(in the rows, 128 means zero)
Families of rows that turns and mirrors carry onto each other, the same ones carrying the whole set onto itself: the rest of each named row's family, in list order:
6 families of 5 rows:
reta: [125 120  97 146 114 116 113 123 101 159 135 116 106 149 127 145 112 131
 122 123 118 138 121 123 127 103 116 105]
Fir: [117 173 124 114 128 144 153 126  98 126 133 124 109 135 106 151 147 185
 131 146 124 135  97 114 107 145 108 116]
batar: [155 131 136 114  90 149 158 154 108 145 113 118 132 140 103 143 139 131
 135 151 177 137  94 115 142 117 144  96]
mepo: [137 127 135 129  99 128 141 168 111  81 117 132 137 164  90 120 126 135
 129 140 162 130  83 127 146 135 145 117]
bupa: [115 141 121 143 106 123 113 113 103  92 109 152 135 128 137 103 151 145
 115  98 132 146 106 144 118 124 116 145]
tuput: [129 124 127 134  96 159 135 121 132 128  94 135 157 120 141  90 155 145
 123 114 160 156 130 132 134 111 139 138]
pagov: [127 131 101 114  97 101 123 123 100 135 125 151 139 126 117 131 122 147
 128 122 127 130  88 167 137 105 103 125]
Lak: [114 142  91 129 126 143 118 113 119 157 122 133 108 108 102 138 126 185
 117 125 129 129  98 124 149 132 117 114]
Batid: [131 155 121  90 122 156 162 153 137 121 123 127 123 147 118 124 129 173
 135 155 165 119  86 128 140 150 128 125]
sopev: [ 89 115 113 140 134 162 138 141 147 125  98 135 124 128 142 103 128 109
 117 128 105 122 105 116 152 137 130 119]
femo: [115 129 136 112 131 157 179 171 148  94 100 127 132 140 133 108 138 127
 120 150 136 120  86 119 149 134 127 124]
fepok: [122 130 111 115 130 116 152 123 103 170 131 150 107 128 101 136 147 119
 123 159 109 149 139 129 146 118 110 138]
tekif: [122 120 108 133  90 140 123 108 104 177 113 134 149 113 124 130 140 141
 131 125 116 151 126 139 133 106 124 111]
vubi: [144 137 134 135 116 115 162 147  92  93 131 107 127 159 115 137 149 171
 116 137 136 159 123 117 112 102 111 130]
sigu: [156 106 126 140 119 130 118 136 144 116  97 123 136 141 135 115 124 161
 103 113 145 141 105 151 130 101 134 149]
ponu: [107 149 132 111 130 138 187 157 104 116 123 121 113 138 123 146 144 127
 127 157 109 123  89 107 127 130 102 102]
lib: [124 126 137 140 106 150 122 138 109 110 126 114 130 176 163 124 145 122
 119 135 105 144 126 120 110 153 138 133]
godan: [106 139 115 144 136 162 122 120 145 112 100 135 136 128 107 100 132 191
 119 121 128 142 116 123 125 138 138 141]
nise: [142 138 147 130  95 135 156 125  90 141 109 120 150 132  93 153 153 162
 133 146 122 158 111 127 102 103 125 110]
nalo: [149 118 138 115 129 145 148 152 132 145 109 144 103 142 104 130 144 102
 115 163 148 134 111 121 167 146 148 143]
Mab: [109 129 113 146  96 141 104 138 105 101 123 142 117 150 131 107 136 104
 122 113 148 129 102 116 152 153 142 116]
kire: [122 137 142 142 144 148 135 124 126 134 103 148  97 144 122 114 157  97
 118 139 127 149 138 111 121 142 140 152]
nad: [118 131 109 121 134 121 166 138 116 137 109 131 110  99 109 148 135 151
 109 134 115 125  80 127 150  98  94 106]
vafu: [138 127 124 127 145 122 148 121 135 141 100 155 112 114 109 105 150 136
 111 131 146 154 133 138 142 102 120 166]
movut: [ 93 146 109 121 124 175 127 136 140 133 125 129 124 160 129 105 120 143
 143 144 129 122 115 114 131 169 144 121]
suri: [119 143 128 123  98 110 143 144  82 112 136 135 139 167  92 144 124 135
 143 150 111 133  94 139 110 126 118 108]
duz: [120 142 139 135  94 170 142 137 109 128 116 122 132 154 141 110 154 105
 140 135 160 147 126  98 120 140 149 109]
Limiz: [152 110 108 106  93 132 143 163 114 127 140 113 122 155 143 134 132 137
 113 145 158 130 105 130 175 133 127 119]
Mezo: [ 98 127 123 152 144 140 146 123 131 112  90 134 128 106 118 118 144 152
 104 116  93 140 105 123 124 106 109 129]
Lilas: [146 133 151 114 133 129 175 146 109 123 116 140 123 145  84 138 162 139
 119 173 117 154 127 125 134 131 128 151]

The rest of the family of tekif: batar, tuput, nise, duz
The rest of the family of Batid: Fir, Lak, godan, movut
The rest of the family of suri: mepo, bupa, pagov, Mab
The rest of the family of vubi: reta, sigu, lib, Limiz
The rest of the family of kire: fepok, nalo, vafu, Lilas

Families of rows that turns and mirrors carry onto each other, the same ones carrying the whole set onto itself: the rest of each named row's family, in list order:
3 families of 5 rows:
Zufi: [119  96 154 165 133  92 106 102 114]
Meru: [139  91 141 147 117  87 109  97 110]
Tega: [100 137 169 123 141  88 116 143 134]
kar: [159 108 146 116  96  85 126 136 141]
dab: [124 104 153 164 131 105  95 100 122]
zubuz: [ 99 138 173 131 138  92  97 139 135]
nirab: [131 103 167 145  99  45 104 140 135]
tem: [120 100 173 136  93  59 107 156 115]
kudam: [124  94 169 158 100 114 126 164 129]
Toz: [135 104 171 152  91  57  89 140 141]
zek: [112 104 167 141 113 123 125 157 109]
Kem: [156 115 139 128 114  98 127 120 155]
soz: [109 131 156 116 144  89 114 122 117]
Dudo: [157 123 144 129 111  93 109 118 161]
susa: [123 107 174 153  99 118 111 165 137]

The rest of the family of tem: Meru, kar, zek, soz
The rest of the family of dab: zubuz, Toz, Dudo, susa

